One turn sends every row of this set to another row. A few are shown first. Where does it send the rows asked after them?
k281: [-0.41  0.25  0.54  1.43 -0.16 -0.38  0.47  0.83 -1.90  0.76  1.19  0.67
  0.11 -1.01  0.25  2.43 -1.03  2.46  0.49  2.01  0.20 -0.60  1.24  1.94
 -0.32 -1.01  0.92 -0.04  0.61 -1.49  2.34 -0.69]
k299: [-0.39  0.41  0.23  0.58  0.78  0.03 -1.33 -0.26 -0.96 -0.55 -0.06  0.23
  1.09 -1.49  1.32  1.50 -1.04  0.03  1.61  1.79 -0.15 -0.38 -0.91 -1.51
 -0.29 -0.73  0.55 -0.33 -0.43 -0.62  2.32 -0.79]
k545: [ 0.94  0.98  0.75  1.13  0.62 -1.55  0.20  0.52 -1.16  1.07  1.59  0.72
 -0.81 -0.74  0.95  1.66 -0.24  2.32  0.77  1.26 -0.19 -1.82  0.03  0.32
 -0.35 -0.33  0.19 -1.16  1.70 -0.68  2.03  0.58]
k87: [ 0.17  0.06 -0.20 -0.23 -0.47 -0.92  0.95  0.56 -0.16 -0.09 -0.07 -0.89
  1.40 -0.89 -0.30 -0.57 -1.23  1.30  0.16  0.96  0.77 -0.64  0.69  0.68
 -0.17 -1.56 -1.24 -1.78  1.04 -0.26  0.05 -0.77]
k149: [-0.36 -0.29  2.00  0.23  0.47  0.26  0.06  0.56 -1.15  0.34  0.59  0.28
  1.30 -1.49 -0.14 -0.05 -0.74  1.80  1.04  1.54  1.18  0.04  0.09 -0.79
  0.03 -1.44  0.13 -3.28  1.35 -2.06  1.28 -0.15]
k213: [-0.04 -0.29  0.47  0.52 -0.57 -0.42 -0.16  0.44 -0.88  0.24 -0.04 -1.38
  1.68 -1.06 -0.05 -1.10 -1.29  1.71  0.05  0.97 -0.22 -0.50  0.88  0.81
  0.51 -1.03  0.57 -1.95  1.34 -1.11 -0.56 -1.46]
k324: [ 1.19 -0.01  0.21  0.22  1.83  0.25  0.72  0.86 -0.59  0.43  0.06  1.35
  0.95 -2.49 -1.08  0.95 -1.28  1.60  0.68  1.43  1.23 -0.44  0.21  0.92
 -0.04  0.37 -0.46  0.29  1.12 -1.11  1.45  0.79]
k743: [ 0.27  0.64  0.25  0.55  0.33 -1.65  0.26  1.03 -2.06  1.22  0.89  0.38
  1.00 -0.87 -0.12  2.16 -0.91  2.11  1.33  2.09 -0.41 -0.74  0.79  1.60
  0.08 -1.76  0.84  0.44  1.55 -1.75  2.43  0.08]
k959: [-0.17  1.81  0.28  1.10 -0.64 -0.53  0.03  0.51 -0.71  1.26 -0.49  0.10
  0.95  0.54  1.81  1.71 -1.12  1.33  0.86  0.01 -0.69 -0.51  0.48 -0.81
  0.81 -0.30 -0.24 -0.76  0.64 -1.66  0.09 -0.17]
k921: [ 0.12 -0.86  0.81  0.22  0.06 -0.29 -0.50 -0.50 -1.20 -0.70  0.03 -1.30
  0.81 -1.63  0.42 -0.59 -1.28  2.04 -0.84  0.47  0.07  0.54  0.12  0.18
  0.35 -1.70  0.82 -1.65  1.11 -1.07  0.37 -0.71]
k704: [ 0.16  1.24 -0.13  0.65  0.17 -0.62 -0.19  0.69 -1.02  1.35 -0.70 -0.32
  0.89 -0.04  1.23  2.09 -1.87  1.34  1.31 -0.06 -0.85 -0.01  1.16 -0.97
  0.28 -1.04 -0.73  0.06  0.92 -0.63  0.69  0.85]
k383: [ 0.22  0.03  0.58  1.59 -0.61  0.66  0.82  0.38 -0.16  0.68 -0.45  1.24
  1.39 -1.03  1.43  2.31 -0.39  2.15  0.56  0.17 -0.45 -0.29  0.68 -1.18
  0.74 -1.22  0.83 -0.32  0.98 -1.74  0.37 -1.17]
k75: [ 1.10 -0.30  0.93  0.75  0.86 -0.78  1.32 -0.01 -0.98 -0.66  1.22  0.07
  2.01 -1.52  0.36  0.59  0.64  2.65  0.47  1.29  0.18 -0.37  1.43 -0.33
  0.05  0.87 -0.28 -0.66  1.83 -0.95 -0.31 -0.74]
k684: [-0.15  0.81  0.35  1.55  0.53  0.83  0.00  0.77 -0.50 -1.06 -0.04 -0.24
  1.21 -1.93  0.91  0.51 -1.00  0.93  1.81  2.76 -0.18 -1.46  1.10 -0.78
  0.50  0.20 -0.02  1.12  1.13 -1.24  0.75 -0.22]
k849: [ 0.03  0.53 -0.35  0.48  0.37 -0.49 -0.79 -0.41 -0.93 -0.30 -0.28  0.55
  1.18 -1.20  1.77  1.24 -0.78 -0.05  1.43  2.18 -0.83 -0.43 -0.55 -1.33
 -0.43 -0.55  0.74 -0.36 -0.20 -0.09  2.22 -0.86]
k506: [ 0.10  0.42  0.38  0.52  0.10 -0.22  0.31  0.94 -0.43  1.64 -0.15  0.23
  1.68 -0.81  0.60  2.64 -1.16  1.34  2.04  0.02  0.30 -0.40  0.87 -1.56
  0.17 -1.73 -0.52 -0.04  1.35 -0.74  0.43  0.31]
k342: [-0.02 -0.38  0.63  1.08  0.45  0.46  0.33  0.19 -1.86 -0.46  0.28  0.38
  0.55 -1.73  0.46 -0.36 -1.63  2.34 -0.23  2.15 -0.23  0.75  2.26  0.44
  0.22 -1.49  0.32 -2.14  0.80 -1.71  1.21  0.12]
k256: [ 0.75  0.86  0.47  1.57  0.51 -0.90 -0.71  1.26 -0.94  1.10  0.58  1.39
 -0.47 -1.04 -0.04  1.41 -0.11  3.01  1.04  1.15 -0.45 -1.60 -0.05  0.47
  0.12 -0.32  1.06 -1.22  2.02 -0.94  2.18 -0.82]
k541: [ 0.65  0.82  0.40  0.21  0.66 -1.05 -0.61 -0.50 -1.85  1.70  0.59  1.21
  1.12 -1.10  0.78  0.58 -0.97  0.62  0.11  1.87 -0.09  0.10 -0.46  1.12
  0.45  1.02  1.63 -1.28 -0.02 -1.68  0.63 -0.68]
k834: [ 0.91  0.75  0.16  0.47  1.50 -1.07  0.01  1.09 -0.82 -0.32  0.65  0.08
  2.38 -1.13 -1.02  0.31  0.04  2.49  1.70  0.71  0.43 -0.80  1.02 -0.35
  0.45  0.60 -1.15 -0.86  1.92 -0.91 -0.07 -0.67]
k287: [-0.36  1.20  0.28  0.89  0.24  0.26  0.14  1.12 -0.39 -0.86 -0.70 -0.24
  1.38 -1.31  0.76  0.48 -0.81  0.80  2.06  2.90 -0.04 -1.01  0.58 -0.78
  0.32  0.46 -0.18  1.28  1.53 -1.21  1.01 -0.24]
k939: [-1.03  1.02 -0.23  0.20  1.03 -0.54  0.62  0.57 -0.70  0.32  0.82 -0.02
  0.71  0.45  0.69 -0.29 -0.23  0.27  0.49  0.84 -0.45 -0.67  0.85  0.26
 -0.37 -0.39 -0.03  1.70  0.56 -0.63  2.38 -0.07]
k354: [-0.49  0.48 -0.01  1.59  1.33  0.38  0.00  0.33 -0.77  0.02  0.91  0.28
  0.74 -0.62  0.81 -0.48 -0.29  1.12  0.11  0.78 -1.30 -1.08  1.67  0.33
  0.31 -0.68  1.12  1.47  0.22 -1.13  1.98 -1.21]
k918: [ 0.75 -0.39 -0.11 -0.63  0.32 -1.30  0.16  0.09 -0.42 -0.71 -0.61 -0.63
  1.09 -1.62 -0.26 -0.31 -1.09  1.81 -0.30  0.62  0.43  0.41 -0.15 -0.09
 -0.05 -2.54 -0.64 -1.23  1.45 -0.27  0.99 -0.42]
k110: [ 0.01 -0.60 -0.74 -0.20  1.59 -0.70 -0.09 -0.66 -2.14 -1.09  1.28  0.57
  2.45 -0.90 -0.18  1.50 -0.31  1.47  0.41  0.10  0.47  0.78  0.15  0.07
 -0.05 -0.97 -0.22 -1.10 -0.06 -1.13  1.58 -0.01]
k422: [ 0.41  0.29 -0.48  0.43  1.42 -1.36 -0.78 -0.41 -2.12 -0.50  0.48 -0.10
  1.70 -0.78  0.10  1.38 -1.08  1.94  0.25  0.55 -0.41  1.04  1.13  0.57
 -0.44 -0.15 -0.66 -1.24 -0.78 -0.26  1.51 -1.21]
k381: [ 0.59  0.44  0.48  0.64  0.10 -0.68 -0.07  0.83 -0.98  0.84 -0.21  1.03
  1.49 -0.99  0.11 -0.95 -0.62  1.89  1.04  1.99 -0.80 -0.36  0.95 -0.20
  0.28 -1.21  0.56 -3.62  1.48 -1.47  0.90 -1.00]
k514: [-0.11 -0.50  0.21  0.93  0.04  1.00  0.73  0.48 -0.49  0.46 -0.34  0.84
  1.27 -1.24  0.83  2.72 -0.99  1.96  0.94 -0.26  0.12  0.19  0.90 -1.29
  0.24 -1.77  0.23  0.34  1.23 -1.07  1.06  0.42]
k988: [ 0.45  0.29  0.96 -0.09  0.93 -0.83  0.00  0.96 -1.59 -0.07 -0.76 -0.03
  1.34 -1.61 -0.66 -0.10 -1.55  2.37  0.86  2.24  0.05  1.27  1.22 -0.06
  0.17 -2.29 -0.42 -1.25  1.83 -1.74  1.97  0.28]
k522: [-0.51  0.88 -0.31  1.11 -0.03  0.70  0.45  0.67 -0.52 -1.02 -0.08  0.17
  1.31 -1.19  1.20  0.23 -0.65  0.54  1.74  2.71 -0.24 -1.47  0.80 -0.67
  0.47  0.58  0.11  0.87  1.39 -1.26  0.68  0.13]
k338: [ 1.22  0.15  0.57  0.81  1.22  0.28  0.57  0.06 -1.33  0.33  0.07  1.21
  1.02 -1.92  0.15  0.00 -0.71  1.82 -0.17  1.67 -0.24 -0.33 -0.08  1.25
  0.87  1.23  1.45  0.05  1.33 -2.61  0.84  0.42]
k328: [ 0.26 -0.59  1.29 -0.17 -0.17 -0.57  0.77  0.25 -0.42 -0.60  0.00 -1.24
  1.85 -1.55 -0.26 -0.44 -0.79  1.85 -0.10  0.90  0.93 -0.31 -0.25  0.21
  0.44 -2.01 -0.14 -1.21  1.59 -1.76  0.16 -0.85]
k66: [ 0.78  0.75 -0.10 -0.36  1.34 -1.13 -0.61  0.46 -1.03  1.95  0.45  1.44
  1.18 -1.69 -0.62  1.36 -1.48  0.46  1.24  1.64  1.24  0.05 -0.19  0.76
 -0.38  0.18 -0.18 -0.93 -0.06 -0.29  1.27 -0.41]
k289: [ 1.49 -0.12  0.59  0.31  1.43 -0.42  0.26 -0.43 -0.94  0.77  0.82  2.11
  1.40 -2.71 -0.04  1.32 -0.57  1.27  0.20  1.63  0.96 -0.16 -0.67  0.50
  0.47 -0.67  1.03 -0.65  0.05 -1.89  1.24 -0.76]
k321: [-0.75  0.82 -0.41 -0.18 -0.02 -0.36  0.44  0.81 -1.62 -0.41 -0.34  0.77
  0.88 -0.10  0.13 -0.72 -1.28  1.57  0.27  1.86  0.19  0.83  1.00  0.56
  0.24 -1.11 -0.54 -2.37  1.36 -1.78  1.56  1.02]
k292: [-0.35  0.68  0.74  0.58  0.51 -0.46  0.23  0.68 -1.21 -0.44  0.76 -0.26
  1.71 -0.26 -0.09  0.26  0.33  2.32  0.68  0.83  0.78 -0.08  0.63  0.06
  0.17  2.13 -0.51 -1.24  1.59 -1.25 -0.22 -0.85]
k104: [-0.23  0.13  1.11  0.71  0.36 -0.55 -0.31  1.03 -1.32  1.21  1.38  0.74
 -0.31 -0.86  0.14  1.78  0.09  2.42  1.26  1.04  0.66 -1.06 -0.58  0.13
 -0.45 -0.18  1.17 -0.99  2.47 -0.94  2.21  0.42]
k614: [ 0.24 -0.32 -0.40 -0.04  0.97 -1.26 -0.68 -0.32 -2.32 -0.53  0.02  0.45
  2.72 -0.70  0.00  1.06 -0.10  2.10  0.36  0.68 -0.87  1.54  0.20  0.35
  0.14 -0.31  1.10 -0.89  0.55 -1.20  1.59 -1.46]
k944: [-0.63  1.24 -0.36  1.06  0.06 -0.82  0.06  1.05 -1.88  0.46  1.16  0.99
  0.45 -0.05 -0.03  1.85 -0.87  1.94  0.90  1.49  0.19 -1.24  0.28  2.01
  0.50 -1.13  0.38 -0.44  0.72 -2.38  2.37  0.13]
k697: [-0.41 -0.06 -0.99 -0.17 -0.24 -0.59 -0.77  0.28 -0.99 -0.12 -0.26 -0.63
  0.86 -0.64 -0.13 -1.00 -1.50  1.39 -0.16  0.32  0.01  0.16  0.34  0.55
  0.07 -1.33  0.00 -2.27  1.12  0.00  0.31 -0.48]
k658: [-0.07  0.28 -0.60  0.82  0.69  0.04 -1.33 -0.30 -1.02 -0.44  0.08  0.71
  1.50 -1.52  1.40  1.05 -0.81  0.04  1.83  1.81 -0.88 -0.84 -0.48 -1.41
  0.06 -0.92  1.21 -0.61 -0.13 -0.66  2.00 -0.82]
k752: [-0.12  0.96 -0.13  1.46 -0.54  0.34  0.02  0.43 -0.80  0.28 -1.22  0.83
  0.95  0.06  1.53  1.66 -0.89  2.14  0.29 -0.17 -1.30  0.12  0.39 -0.64
  1.10 -0.66  0.85 -0.25  0.98 -2.07  0.73 -0.37]
k599: [ 0.72  0.57  1.52  0.00  0.27 -1.31  1.04  0.39 -0.80  0.67  0.11  0.24
  0.75 -1.04  0.66 -0.06 -0.94  1.58  0.60  2.24  0.32  0.01  0.81 -0.51
 -0.73 -1.17 -1.24 -3.09  0.83 -0.85  1.41 -0.11]
k461: [-0.78  0.27  0.89  0.56  1.71  0.14 -0.10  0.90 -0.57  0.23  0.48 -0.11
  1.24 -0.94 -0.31  0.19 -0.28  1.09  0.94  0.68 -0.11 -0.34  0.71 -0.16
 -0.06 -1.25  0.59  2.32  0.89 -1.09  2.75 -0.92]
k264: [-0.51  1.40 -0.16  0.65  0.94 -0.88 -0.56  0.51 -0.25  1.07  1.25  0.93
  0.90  0.10  0.84 -0.69  0.61  0.39  0.89  0.76 -0.72 -1.40  0.33 -0.60
  0.34 -0.45  1.06  0.36  0.79 -0.63  1.45 -1.55]
k784: [-0.88  0.33  1.29  1.13  1.31  0.42 -0.50  0.23 -0.18  0.48  1.83  0.56
  0.56 -1.04  0.70  0.16  0.45  0.91  0.54  0.50  0.48 -1.15  0.29 -0.96
  0.13 -0.79  1.10  0.63  0.37 -1.02  1.62 -1.72]
k238: [-0.06  0.96  1.14  0.29  1.29 -1.31  0.08  0.47  0.05  1.19  1.14  0.09
  0.61 -0.76  0.73  0.31  0.24  0.58  0.90  1.11  0.17 -0.77  0.46 -1.12
 -0.68 -0.95 -0.04  1.26  0.72  0.09  2.01 -1.44]
k330: [ 0.70  0.99 -0.01  0.27  1.10 -0.54 -0.15  0.81 -1.47  1.49 -0.24  0.40
  0.62 -0.99 -0.23  0.05 -1.73  1.14  0.69  1.81 -0.08 -0.09  0.72  1.54
 -0.01  1.96  0.14 -0.20  1.09 -0.78  0.80  0.66]

k110 -> k834
k213 -> k921
Where do these go?
k939 -> k264
k289 -> k324
k342 -> k149
k944 -> k256
k684 -> k299
k383 -> k514

